A single turn carries every row of the set below to another of its rows. Some are shown first; where does it send the rows asked next?
J_513: [  11,  231,  179,  128, -226,   24,  479,  -63, -106,  -51, -100,  355]
J_762: [  72,   -9,   63,   85, -484,  -97,  182, -362,   -9, -159, -137,  484]
J_857: [ 138, -275,  106,  159, -204,  -26,  256, -182,  -22, -208,   97,  548]
J_217: [  66, -187,   81,  170, -234,  117,  120, -440,   43, -178,  -65,  473]
J_940: [ 173, -258,  203,  113, -138,  -27,   62, -232, -108, -389,   46,  334]
J_831: [ -46,  281,  171,   77, -197,  -82,  207, -235,   71, -158,  -79,    8]
J_97: [ 267, -379,  198,  122, -224,   30,  144, -286,  -41, -170, -207,  253]
J_851: [ 158,   63,  279,  134,  188, -101,  235,   -2,  -65, -266, -184,  466]
J_733: [ -67,  218,  270,   83, -188, -122,  347,  -93,  -22,  -21, -160,   37]
J_667: [ 302,   34,  102,  288,  -87,   93,  143, -275,  244,  -38, -280,  270]
J_102: [ 169, -156,   43,   94,  -34,    9,  313, -428,   97,   86, -100,   98]
J_914: [ 158,   74,  121,  -73,  -13,   -5,  -53, -268,  123,   91,  -12,  294]
J_272: [-101,   25,  136,  120, -205, -217,  383, -443,  -73, -230,  -48,  153]
J_121: [ 148, -181,   55,  105, -390, -142,  -82, -342,   15,  -61, -150,  258]
J_589: [ 204, -190,   39,   73,  -58, -326,  312, -350, -216, -198, -244,  297]
J_755: [ 152,  237,  271,  111, -218, -140, -139, -179,  -42,  -51,  -79,  322]
J_630: [ 156,  -55,  -63,   46, -321, -190,   73,   86,  -13,   21, -128,  148]
J_435: [ 118,  -50,  -30,  105,  -22,  -33,  342, -555,    4, -128,  -88,  367]
J_135: [ -54,  227,  226,  147, -111, -130,  439,   16,  -85,  -31, -126,  213]
J_477: [  98,   -6,   60,  120,   83, -176,  135, -298,  300,  -51, -277,  424]
J_591: [ 270, -111,  100,    4, -119, -226,  220,  -10,  -40, -225,  149,   96]
J_375: [ 135,  -26,  199,   51,  -29, -224,  -71,  -37,  -67, -169, -111,    8]
J_366: [ 407, -165,   65,  152,  119,  -49,  279,  -64,  -14,  -50, -237,  377]
J_620: [ 314,  -14,   -2,   59, -180, -434,  315,  -80,   70,  -88, -221,  404]
J_607: [  65,    7,  422,   98,    4, -204,  209,   61, -116, -160, -274,  214]
J_110: [  24,  157, -165,   72,   64, -182,   -5, -123,  -22, -142, -130,  310]
J_256: [  95,   76,  317,  113, -483,  -83,  146, -251,  -11, -235, -150,  441]
J_153: [ 273, -158,   85,  -27, -208, -101,  236, -212,  -43,  227, -255,  340]
J_31: [  88,   27,  195,  115, -488,  -89,  106, -422,  -43, -174, -121,  297]
J_294: [  69,  -27,  185,   99,   40, -241,   73,  -40,   38, -314,  102,  445]
J_720: [ -49,   14,  187,   32, -372, -302,  201, -188,  -92, -139,   34,   97]
J_738: [ 350, -160,  172,  243,  -72,   92,  249,  -29,   16, -271, -189,  441]
J_837: [ 289, -115,  219,  186,   30,  -32,  248,   88,  -51, -282, -117,  464]
J_749: [ 270,  -18,  177,  225, -203,  157,  263,  -17,  -12, -282, -314,  335]
J_742: [ 175,  -66,  136,  138,   90, -193,  551,  -38, -113, -148, -127,  286]
J_610: [ 104,  127,   41,   45,    5,  -72, -148,  -68,   -1, -145, -137,  441]
J_822: [  -1,  121,  -88,  132,  -66, -147,  160, -334,  215,  -84, -154,  520]
J_599: [ 334,  -70,  203,  104,  -93,   25,  150,  103,  -34, -248, -241,  458]
J_247: [  -6,  181,  -49,  306,  -11, -138,  273, -113,  -31,  -24,  -85,  534]
J_346: [  34,  249,  177,   49, -196,  -37,  438,  -43,   21,   16, -234,  150]
J_636: [ -31, -307,  248,   88, -165, -140,  265, -188,   44,   76, -140,  109]
J_700: [ -31,    8,  255,   75,  -13,   12,   45, -174,   56,  -58, -241,  -37]
J_377: [ 128,   89,   53,   85, -308,  -54,  348, -407,  -26, -159, -150,   -5]
J_689: [ 138, -112,   76,  145, -402,  -26,  177, -484,  -41, -203, -116,  385]
J_789: [ 164,  195,  135,   -4,   38,   71,  100, -246,  207,   70, -207,  231]
J_926: [  76,  -87,  367,  124,  137,  -11,  376,  -58,   -6, -151, -143,  114]
J_463: [  57, -152,   53,  158,   36, -392,  241, -238,  -23, -180,   22,  514]
J_806: [  -6,  197,   85,   69, -131, -371,  329,  -64,   29,   36,  -22,  168]

J_630 goes to J_153
J_217 goes to J_851
J_755 goes to J_667
And these:
J_733 goes to J_689
J_294 goes to J_700
J_636 goes to J_589
J_366 goes to J_806
J_926 goes to J_272
J_762 goes to J_599
J_477 goes to J_110
J_789 goes to J_822
J_97 goes to J_742
J_738 goes to J_135
J_375 goes to J_102
J_256 goes to J_749
J_857 goes to J_607

A single turn carries every row of the set below to another of its rows. Some are shown first; where does it send the rows asked next?
J_399: [  10, -193,  250,  -85,  -55,   27, -172, -228,  176,  153, -399,  352,
   56]
J_833: [-496, -177, -124, -199,   64, -240, -195,  -61,  198,  -91, -408,  167,
  101]
J_486: [-279,   23,   66, -240,  -12,   57, -416, -185,  549, -217, -548,  371,
  -90]
J_129: [-239,   32,  563, -237,   -5, -112, -241,  -78,  197, -121, -250,  228,
 -121]
J_77: [ -58,  -84,  138, -141,  -68,   29,   -9, -383,  109,  118, -475,  357,
   68]
J_820: [-456, -219,  -55, -215,   67, -225, -306,  -15,  230, -170, -316,  110,
   44]
J_113: [-303,   45,   28, -215,  -11,   50, -344, -206,  529, -147, -618,  420,
  -45]
J_115: [-254, -274,  435, -281,  -38,   12, -405, -158,  237, -227, -282,   62,
  151]
J_184: [-289,   58,   48, -270,  -14,   62, -389, -229,  536, -256, -544,  350,
 -103]
J_182: [-344, -214,  282, -171,  -40,  -32, -126, -213,  171,   88, -574,  296,
  347]
J_765: [-314,   75,    7, -247,  -13,   50, -319, -251,  518, -189, -617,  402,
  -56]
J_934: [  50, -222,  320, -138,  -58,   50, -304, -199,  206,   -3, -256,  248,
  -42]
J_196: [-308,   77,   17, -272,  -15,   62, -340, -264,  523, -244, -581,  366,
  -91]
J_65: [-315,   89,  442, -167,  -12, -150,  -21, -142,  143,  104, -470,  391,
   23]
J_602: [-499, -146, -126, -269,   60, -220, -208, -127,  190, -219, -342,   85,
   37]
J_561: [-355,  183,  362, -252,  -20, -136,   73, -286,   97,  -17, -469,  330,
  -16]
J_906: [-269, -312,  409, -171,  -29,  -22, -330,  -85,  234,    2, -423,  220,
  273]
J_754: [-509, -142, -145, -240,   58, -233, -170, -118,  184, -157, -395,  131,
   75]
J_498: [-408,  -80,  173, -285,  -49,  -23,   14, -411,  110,  -56, -584,  223,
  303]
J_693: [ -79,   -5,   94, -253,  -74,   50,   22, -511,   87,  -57, -415,  253,
  -14]
J_265: [-471, -176,  -79, -258,   60, -219, -279,  -70,  212, -228, -307,   74,
   21]
J_880: [-392,  -50,  195, -402,  -55,   10,  -59, -485,  109, -286, -439,   70,
  180]
J_708: [  30, -145,  280, -247,  -62,   74, -272, -329,  177, -178, -198,  142,
 -125]
J_975: [-257,   18,  542, -158,   -5, -140, -180,  -36,  190,   50, -358,  338,
  -27]
J_752: [ -37,  -34,  166, -304,  -74,   71, -110, -485,  117, -205, -276,  141,
 -110]
J_206: [-469, -220,  -73, -189,   68, -238, -265,   -6,  223,  -99, -372,  156,
   82]
J_429: [-283,  127,  489, -331,  -20, -100, -147, -224,  150, -237, -248,  166,
 -161]
J_807: [-280,   23,   65, -217,  -10,   50, -396, -174,  544, -165, -583,  408,
  -59]
J_258: [-312, -145,  324, -404,  -51,   22, -267, -360,  173, -373, -293,  -11,
  102]
J_491: [-345,  204,  385, -342,  -26, -110,    9, -331,  103, -187, -361,  219,
 -115]

J_754 goes to J_602
J_880 goes to J_258
And these:
J_429 goes to J_129
J_184 goes to J_486
J_77 goes to J_693

